In the data rows, the value 128 means zero.
Here are some points:
[61 54 33 43 37 52 44 58 48 29 50 45 50 33 53 45 22 46 40 47 12 31 36  7
 17 13  0 10 24  3 25  2]
[180 170 167 177 165 161 169 150 152 145 159 159 162 145 154 165 134 123
 153 126 127 109  94 113 118 114  83 120  94 104  96  86]
[176 166 169 140 168 163 143 164 159 138 177 177 175 144 140 138 142 163
 160 136 133 117 152 132 112 118 139 146 121 132 140 135]
[41 22 27 23 56 38 57 33 41 48 37 25 30 57 49 24 37 25  8 22 20 17 12 18
  0  0  0  0  0  0  0  0]
[179 145 149 160 170 156 146 167 147 171 164 166 176 142 173 162 163 173
 135 145 139 143 128 153 141 133 145 146 126 159 136 141]
[122 109 101 126  90 109 110 121 109 109 108 116  99 106 109 128 144 155
 146 152 175 215 212 204 243 236 230 253 255 231 255 252]
[157 139 134 148 162 168 149 133 160 162 168 158 159 155 151 157 159 173
 158 190 205 211 209 209 212 207 212 230 224 225 219 213]
[130 125 108 139 135 108 146 132 130 136 118 140 119 137 129 121 130 160
 173 160 173 196 195 202 215 200 218 233 230 235 219 228]
[126 128  98 120 121 103  97 112 124 113 118 128  97  99 115 112 110 107
  87 107 115 103  86 116 100  97  90 117  86  81 113  81]
[145 170 182 148 162 174 161 150 153 146 177 173 170 163 160 162 164 149
 134 157 132 137 147 140 146 143 140 125 145 128 145 144]
[153 161 179 179 161 160 176 163 169 160 178 171 167 170 177 150 172 169
 143 141 156 140 160 126 144 118 117 135 136 145 127 137]
[173 148 167 144 157 163 163 171 144 163 154 154 139 134 166 132 167 143
 140 143 148 145 141 146 157 163 142 145 142 130 154 167]
[152 145 156 131 155 136 153 154 138 121 125 156 140 128 140 148 126 155
 137 123 125 115 149 136 132 127 130 143 129 136 132 127]
[144 122 133 124 109 114 133 112 141 131 141 130 147 153 126 122 134 174
 166 182 169 175 195 185 226 216 221 215 221 223 229 215]
[153 143 135 126 139 130 162 150 126 124 160 159 125 152 138 136 118 114
 135 121 132 130 123 127  90  85 109  84  84  82  91 107]
[159 175 182 170 164 181 151 147 156 177 146 146 152 136 168 138 146 135
 125 104 129 120  96  85  97  88  77  98  75  74  88  82]
[174 142 180 153 166 171 149 149 167 153 160 146 146 152 172 156 172 156
 166 155 176 195 180 181 177 172 192 204 209 200 178 193]
[139 123 122 143 136 141 148 121 141 113 113 149 111 133 140 108 110 106
 129 109 128 109  91  89  85 106  88 100  81  83  98  75]
[139 135 153 170 154 144 171 142 136 147 135 164 149 149 174 157 177 172
 179 163 172 199 179 196 195 197 213 210 181 221 212 186]
[136 158 136 153 153 145 141 142 147 149 139 144 150 128 160 128 150 135
 122 109 138 105 111 121  97  91 123 114  85 106  86 109]
[187 203 186 208 181 193 182 182 201 212 178 193 215 214 181 186 199 192
 192 201 216 183 216 220 208 195 210 215 190 216 215 206]
[184 174 175 178 151 165 173 154 168 164 140 169 152 152 158 166 140 138
 116 109  99 106  83  82  96  94  81  72  75  65  62  64]
[151 173 136 172 155 172 145 137 166 150 144 145 154 164 172 149 167 145
 181 176 151 164 169 164 162 182 184 171 184 162 182 189]
[128 130 130 143 135 148 123 142 115 131 114 112 141 117 116 143 132 131
 113 110 129 138 135 136 112 121 103 110 107 123  96 123]
[191 179 161 183 187 196 187 171 161 171 171 180 181 175 169 159 174 169
 170 181 179 163 160 169 169 164 170 163 165 168 183 150]
[159 193 160 167 184 199 173 172 171 200 167 188 185 180 168 200 162 166
 176 194 188 179 171 162 189 199 170 176 199 180 198 166]
[175 177 171 177 167 164 169 152 173 177 179 163 173 151 146 160 157 155
 171 135 137 131 121 126 132 130 128 127 126 126 143 137]
[144 155 139 151 164 138 163 143 156 141 163 129 139 134 131 153 126 137
 115 120 124 103 135 110 115 104 110 115 124  91 108 112]
[107 105 140 126 113 118 132 122 123 129 116 120 128 118 133 124 138 150
 131 161 148 162 182 158 174 166 199 192 181 200 174 199]
[178 146 172 164 154 178 162 166 148 157 158 159 155 166 164 164 170 171
 180 154 174 151 145 156 149 155 167 172 147 141 141 144]
[148 142 161 149 140 127 132 130 155 135 147 125 164 142 141 149 129 166
 138 172 145 174 146 153 169 166 169 155 177 177 174 196]
[133 132 133 145 163 139 139 171 134 139 160 162 160 151 151 172 164 189
 173 187 201 202 198 205 178 200 196 199 213 204 218 190]
[142 174 155 160 155 162 169 148 160 137 175 167 158 160 141 133 147 131
 127 116 117 102  88  78  83  75  84  52  52  69  46  80]
[131 126 125 108 119 112 118 120 108  99 132  96 121 100 106 100  92  90
  98  86  74  67  71  47  36  66  43  43  58  51  46  39]
[ 96 102 104 102 110 135  99 134 126 116 121 113 140 112 120 145 139 135
 160 180 172 192 216 187 231 210 226 220 222 230 226 253]
[ 63  70  46  41  65  48  75  78  61  62  68  77  66  53  62  49  66  64
  61  92 104  96  90 103 100 110 100  97  99 103 125 105]
[68 40 57 48 43 44 65 69 55 56 64 68 31 66 36 30 35 26 24 45 55 46 16 24
 25 14 50 30 20 12 36 18]
[ 91  96 105  79 104  95  83 106 104 100  88  77  73 100 103  97  90  94
  72 102  84  73 100  83 110 110  96  77  94 101  80 110]
[ 75  91  72  62  87  64  66  86  67  75  81  95  73  92  82  98  91 105
 102  95 116 132 138 134 145 160 152 157 133 161 138 153]
[184 196 194 174 201 190 197 194 202 203 181 209 191 192 211 177 190 205
 211 209 190 210 180 192 195 198 196 186 187 180 190 181]
[146 142 148 128 155 152 132 144 127 135 119 143 138 121 129 131 130 122
 109  93 114  88 109 103  69  74  85  95  83  74  88  95]
[182 190 189 199 179 192 200 186 165 181 167 161 181 163 165 176 178 189
 187 183 155 163 156 171 166 141 173 163 154 171 162 159]
18 more points follow, each with its number after it:
[184 149 169 185 164 172 155 177 162 153 164 168 185 184 155 177 180 151
 169 188 170 187 184 173 178 188 190 163 170 188 158 159] 0
[137 127 105 109 126  97  97 117 110 126 111 111 111 108 123  92 102 108
 115  87  91  68  81  75  48  69  60  40  59  28  44  25] 1
[147 174 164 149 170 157 160 143 160 148 166 159 152 165 167 170 147 164
 183 167 154 187 176 165 184 172 166 156 166 180 158 159] 2
[121 133 124 130 115 141 139 153 120 131 129 118 158 134 125 146 154 176
 161 188 166 183 205 206 217 197 200 208 213 226 215 245] 3
[134 132 105 103 109 108 105 133 133 113 129 117 112 122 112 127  90 107
  98  76 104  60  58  81  77  74  59  57  60  53  49  41] 4
[122 131 116 139 105 109 129 106 118 107 122 109 119 112 113 106 108 130
 130 145 122 130 136 157 157 150 178 156 176 180 151 158] 5
[164 184 176 155 154 178 149 147 171 152 148 151 162 175 172 151 138 130
 132 124 111 108 107 108 116 118 127 117 114 122 100 123] 6
[105 141 135 128 132 111 145 126 125 111 123 111 136 126 125 121 122 143
 150 153 164 164 134 135 163 142 178 157 170 168 155 171] 7
[110  96 117 106 103 122 114  92 102  84  88 119 104 107 101 110 104 120
 123 118 157 132 150 173 152 176 171 154 171 158 156 156] 8
[126 110 136 132 120 142 128 123 111 105 117 106 107 129 119 134 139 119
 137 128 134 121 129  94 107 106 114 119 126 118 117  94] 9
[183 163 166 161 181 169 178 194 172 191 196 182 174 180 163 176 169 166
 177 197 199 207 188 212 208 185 190 221 200 203 204 202] 10
[137 150 136 145 137 156 160 162 170 140 154 157 136 167 172 162 141 153
 156 174 160 155 161 181 179 149 168 184 157 172 172 165] 11
[163 134 167 142 158 144 152 160 142 171 140 135 143 142 168 147 166 132
 138 139 154 136 134 107 131 121 123 134 119 105 112 127] 12
[142 152 159 134 155 159 130 125 137 124 123 126 145 162 148 150 141 155
 164 169 134 162 161 155 147 144 144 148 169 152 153 171] 13
[62 91 74 81 62 71 75 91 74 92 86 87 62 56 87 76 85 60 62 51 63 28 40 43
 30 14 32 23  3 21 10  5] 14
[175 162 181 149 152 166 156 150 161 183 160 176 156 176 171 173 143 151
 136 148 116 143 116 132 116 137 135 134 109  98 128 114] 15
[143 155 176 150 142 166 154 176 155 157 165 178 171 167 147 151 149 155
 176 159 177 195 180 175 194 181 202 177 214 186 212 183] 16
[ 96 103 105 111 118 127 103 119 112 125 103  95  95 117 124 128 110 111
 120 137 152 166 148 139 178 164 171 163 180 192 178 188] 17
Which two of these numbered points are nearest to each point below, looking only along the 5 directions in which the first points spread most? Their numbers follow each, nearest first.
[151 141 156 145 148 143 164 159 132 131 165 165 169 138 154 164 151 168
 164 163 188 161 191 168 163 186 191 177 164 160 187 160] > 11 2
[139 141 149 136 136 139 142 147 156 147 141 147 164 173 158 171 145 163
 150 152 155 159 168 162 159 188 158 170 150 183 159 151] > 11 13
[155 167 189 157 179 187 153 154 176 150 163 188 188 181 166 176 173 160
 157 161 176 168 166 177 154 181 157 154 167 142 178 143] > 0 2
[147 166 150 170 149 171 167 164 160 152 156 149 153 171 150 164 142 149
 168 156 136 126 125 124 149 148 123 119 119 149 130 148] > 15 12
[144 123 147 138 135 127 147 129 151 140 143 128 132 155 166 140 164 176
 164 169 179 207 229 233 216 229 217 222 230 229 219 239] > 3 16
[ 95  92 101 120 121 106 113 102 107 112  95 102  96 120 124 116 111 152
 123 157 143 180 184 192 210 195 184 200 191 209 230 207] > 17 3
[177 192 166 166 195 177 185 195 168 164 189 170 189 182 185 192 175 173
 178 183 161 149 185 169 154 145 172 173 152 149 172 153] > 0 2
[161 189 190 182 185 181 187 179 165 199 190 198 191 181 178 200 212 183
 195 228 200 211 222 224 203 222 206 237 227 214 219 231] > 10 16
[152 160 147 135 166 144 169 156 168 167 154 167 133 155 169 155 136 150
 157 133 144 148 121 151 149 118 118 126 123 124 129 126] > 15 12
Here are 18 other points, each followed by its number:
[174 170 161 175 153 150 151 183 167 154 156 170 182 143 167 156 161 141
 159 163 157 153 140 164 148 171 153 144 159 132 161 159] 0
[183 159 169 169 175 174 156 156 176 152 185 194 170 192 178 188 163 180
 178 191 202 213 213 190 209 220 195 208 196 199 189 195] 1
[ 75  62  77  67  89 100 105 104  83  96 101 110 111 114 105  90 101 111
 140 153 146 164 163 194 194 181 187 215 219 224 192 208] 2
[182 172 187 178 180 159 169 159 166 186 177 193 166 165 169 175 169 186
 175 160 153 147 165 177 169 153 178 143 142 174 166 182] 3
[147 165 151 148 136 147 164 149 150 159 169 150 153 169 169 139 169 152
 162 186 179 188 191 196 188 188 204 200 194 185 209 196] 4
[138 157 158 136 157 160 146 154 135 154 152 135 141 143 131 167 159 142
 149 162 168 169 143 140 172 170 165 169 139 152 158 156] 5
[145 152 140 130 133 132 133 150 129 132 127 127 150 124 126 153 155 126
 121 113 108  90 102 113 102 124 114  87 102 106 119 119] 6
[111 115  97 113  90  99  89 112  97 111 103 110 113 104  94  83  91  73
  98  95  68  72  57  70  27  30  31  35  26  35  20  32] 7
[131 118 119 144 135 139 114 137 130 143 118 138 119 145 128 126 128  90
 119  95 110  99  71  92  57  87  51  58  76  49  77  69] 8
[ 83  62  61  72  71  75  60  69  66  96  85  59  95  85  66 100  87 101
  93  89  94 110  87 113 104  95 113 117 130 129 109 110] 9
[147 149 154 154 168 165 158 176 167 177 182 168 169 183 165 170 177 155
 163 137 167 143 162 169 161 154 133 151 165 143 158 152] 10
[121 146 129 148 121 137 134 112 109 135 145 122 134 137 154 130 145 156
 128 149 141 167 143 153 154 174 181 176 182 173 147 159] 11
[141 147 150 177 155 141 159 154 171 162 150 156 178 149 168 172 178 187
 151 178 162 183 180 168 183 185 191 183 173 172 177 183] 12
[ 90  62  94  72  76  85  90  73  96  69  62  63  96 106  67 105  77 109
 106 107 119 160 155 162 162 156 177 176 177 182 191 172] 13
[109 114 119 135 134 126 146 133 139 134 132 132 139 114 124 134 148 129
 123 148 153 141 146 146 157 150 164 170 176 168 164 153] 14
[ 93 100  81 105  79  89  84  98 108 110 105  91  89 122 100 104 105 123
 122 134 159 173 192 186 202 200 211 208 207 233 238 244] 15
[163 161 168 182 183 189 167 168 192 190 167 170 190 201 191 176 201 181
 195 201 194 196 188 194 214 181 180 213 214 186 194 197] 16
[104 105 139 114 140 105 133 104 132 128 139 129 136 106 117 110 141 108
 136 111 101 123 127 104 128 132 109 107 133 119 134 122] 17
Which two of these numbered points are nearest to each point below, looking only along the 5 directions in which the first points spread most? Their numbers follow each, nearest first.
[167 158 172 150 152 151 174 177 166 175 178 142 158 156 169 167 150 155
 178 173 149 165 154 184 182 151 169 160 179 184 169 182] > 12 3
[134 145 133 142 114 120 126 127 123 145 137 117 124 134 124 111 127 121
 109  84  87  80  79  64  70  75  56  55  67  83  49  68] > 8 6
[141 118 119 139 146 118 127 115 143 124 127 126 119 137 126 108 128 133
 127 119  92  74  76  69  68  84  69  84  63  80  62  72] > 8 6
[ 67  93  58  69  55  80  79  68  85  69  93  75  87  78  69  69  97  97
  74  81 105  93  98  98 131 103 131 119 122 117 126 124] > 9 13
[136 169 137 143 149 164 166 138 167 149 163 141 142 162 143 171 158 155
 174 156 153 180 184 191 179 198 202 173 201 178 182 185] > 4 12
[116 150 151 145 133 126 144 136 120 145 117 131 135 144 128 132 146 130
 157 176 161 161 174 177 163 188 187 198 196 192 169 174] > 11 14
[85 96 92 67 73 74 89 78 65 67 63 78 89 86 77 90 54 80 61 47 64 64 63 36
 28 52 33 31 29 27 32 31] > 7 8
[194 196 206 173 208 208 197 214 206 201 203 176 206 182 198 179 196 180
 177 193 180 205 209 185 214 190 185 187 197 203 177 195] > 16 1
[128 129 103 117  96 112  96 106  92 105 107  98  89 119  87 103  88  79
  68  68  76  54  22  48  33  16  20  24  24   0  27  31] > 7 8
